Input: [130 107 122 150]
Output: 130, 150

Input: [116 143 134 152 124]
Output: 116, 124

Input: [136 122  99 113  98 141 129]
Output: 136, 129

Input:
[[123 116 120 102]
 [144 142 139 155]
 [135 120 127 116]]
Output: 123, 116

Input: [104 133 147 118 105]
Output: 104, 105

Input:
[[102 139 111 134]
 [106 150 114 139]]
Output: 102, 139

Input: [133 104 124 155 152]
Output: 133, 152

Input: [132 100 101 158]
Output: 132, 158

Input: [107 106 141 131 146 127 104]
Output: 107, 104
---
[[151 108 103 105 145]
 [152 133 136 117 105]
 [153 143 105 151 153]] value 153

[[150 129 110 143 128 114 141]
 [149 146 109 151 142 135 144]
 [134 119 121 114 147 136 127]] value 134

[[121 129 124 124 127 123 114]
 [117 141 136 120 127 132 120]
 [108 122 124 158 122 137 135]] value 108

[[121 128 111 123 122 139]
 [134 134 126 104 138 134]
 [145 134 138 123 135 136]] value 145

[[136 123 129 125]
 [117 130 113 138]
 [144 131 151 124]] value 144

[[121 130 135 143 134]
 [139 153 124 126 150]
 [125 140 131 137 137]] value 125

[[138 139 138 145 128 129 106]
 [133 135 113 142 125 145 139]
 [140 125 135 149 139 121 147]] value 140

[[135 134 141 141]
 [141 150 123 116]
 [137 135 137 139]] value 137

[[133 136 149 137 133]
 [150 131 135 140 134]
 [114 142 128 128 138]] value 114
---
[[134 127 124 140]
 [151 155 143 113]] >> 127

[126 147 103 154 132 101] >> 126

[[117 114 127 116 151 129 133]
 [128 127 131 130 112 131 140]] >> 116

[125 127 107 130 140 137] >> 127

[148 110 154 121] >> 148

[[127 131 118 153 131]
 [122 131 142 124 142]] >> 124

[145 112 154 132 155 102 111] >> 112

[139 113 145 102 136] >> 136

[121 118 120 123 150 119 129] >> 120
---
[[122 135 130 142 140 150 111]
 [125 147 131 106 131 142 141]
 [130 135 126 133 121 113 121]] result: 121

[[136 108 134 133 151]
 [120 105 122 125 127]
 [121 116 130 122 141]] result: 130

[[148 130 140 106 132]
 [143 129 135 105 133]
 [124 147 132 133 127]] result: 132

[[124 138 132 126 157 125 140]
 [128 129 123 127 137 122 138]
 [133 123 117 145 156 123 107]] result: 156

[[145 125 129 113 118]
 [139 137 143 141 128]
 [123 131 127 152 128]] result: 127

[[128 130 147 140]
 [133 150 134 128]
 [130 145 141 129]] result: 145
---
[[130 130 129 122]
 [106 130 132 120]
 [146 125 127 135]]
130

[[148 106 132 134 145 125 123]
 [147 105 140 132 147 125 116]
 [140 114 145 128 146 125 118]]
105

[[132 108 111 102 126]
 [153 109 112 110 120]
 [157 156 120 140 100]]
109

[[151 129 109 126 116 107 109]
 [116 131 138 136 143 141 105]
 [157 114 153 116 127 124 115]]
131

[[106 140 122 140 131]
 [133 134 104 128 132]
 [123 125 106 144 134]]
134

[[131 118 123 123 120 116 116]
 [111 134 136 129 124 142 130]
 [123 107 117 148 113 134 104]]
134

[[154 152 121 152 109 116 122]
 [108 105 128 141 118 109 146]
 [147 135 106 102 130 126 147]]
105
---
[126 155 108 127 154 150 113] --> 126, 113

[[138 115 125 105]
 [133 130 128 124]
 [128 123 120 137]] --> 138, 137

[148 111 142 112 105] --> 148, 105

[117  99 122 150] --> 117, 150

[113 100 145 112] --> 113, 112

[[120 108 150 126 143 125]
 [113 116 137 109 152 108]] --> 120, 108

[[143 109 101 117 128]
 [121 136 124 132 116]
 [136 119 132 112 102]] --> 143, 102
---
[124 134 140 114 157 118 137] >> 137, 124

[[137 132 136 128 128 120 128]
 [137 118 131 116 106 129 117]] >> 128, 137

[105 136 112 134 139] >> 139, 105

[130 142 124 105 140  99  99] >> 99, 130

[151 154 115 129 121 107 150] >> 150, 151

[[142 154 119 103 144]
 [140 133  99 129 134]
 [121 104 121 118 140]] >> 144, 121

[[142 135 125 130 132 121]
 [115 128 134 136 105 124]] >> 121, 115

[154 134 120 132 113] >> 113, 154
---
[109, 142, 107, 124, 99] gives 109
[102, 132, 119, 140, 129] gives 102
[135, 119, 153, 139, 126] gives 135
[158, 135, 144, 122, 135] gives 158
[148, 106, 131, 144, 105] gives 148
[126, 131, 149, 150, 130] gives 126
---
[140 115 110 110 125 106] => 140, 106

[[149 133 121 131 115]
 [122 128 131 133 139]] => 149, 139

[141 130 144 103 133 141] => 141, 141

[ 98 115 100 148] => 98, 148

[158 142 153 113 151 103] => 158, 103

[150 135 122 134] => 150, 134

[118 138 128 139 104 126] => 118, 126

[118 102 117 128 124] => 118, 124

[[125 131 128 128 144 127 107]
 [124 128 135 125 115 123 145]] => 125, 145
---
Q: [137 118 135 132 158]
A: 118
Q: [144 111 153 122 142 109]
A: 111
Q: [103 131 134 156 101 129 145]
A: 131
Q: [155  99 152 110 111]
A: 99
Q: [131 150 113 128 132 129 135]
A: 150
Q: [119 129 150 131 120]
A: 129
---
[[ 98 148 135 151 153 129]
 [ 98 148 135 150 154 128]
 [117 140 111 136 108 143]] Out: 143

[[123 122 123 137 122 120]
 [118 112 121 152 136 103]] Out: 103

[122 107 108 135 108 145] Out: 145

[142 142 144 143 122 101] Out: 101

[111 104 106 139 134 104 140] Out: 140

[154 114 133 144 143] Out: 143

[114 110 128 103 129 126] Out: 126
---
[111 118 110 141 129 106 123]: 141, 141

[108 118 126 154 109 117 150]: 154, 154

[136 132 157 152 109]: 157, 157

[133 148 137 141 136 144 101]: 141, 148

[121 143 151 135 125 144 146]: 135, 151

[104 134 117 131 118 128 131]: 131, 134

[[135 129 104 122 155]
 [152 129 129 142 131]
 [125 131 121 119 113]]: 129, 155

[107 140 145 156 141]: 145, 156

[[118 122 146 132 116]
 [115 116 120 118 112]
 [109 123 155 133 108]]: 120, 155

[110 120 133 131  98 141  99]: 131, 141
---
[[102 108 148 135 105 133 123]
 [150 133 104 131 151 131 123]
 [107 119 138 132 105 142 130]]: 119

[[140 138 136 126 113 130]
 [138 125 112 126 152 113]
 [130 137 146 133 113 141]]: 137

[[118 145 147 126 125 129]
 [121 138 155 117 127 144]
 [133 116 111 133 129 127]]: 116

[[116 129 126 129 154]
 [152 114 126 115 114]
 [111 134 126 135 156]]: 134

[[139 111 157 140]
 [139 110 157 142]
 [125 147 122 110]]: 147

[[131 126 146 110 151 123 124]
 [122 127 120 150 114 135 136]
 [131 126 146 110 151 123 124]]: 126
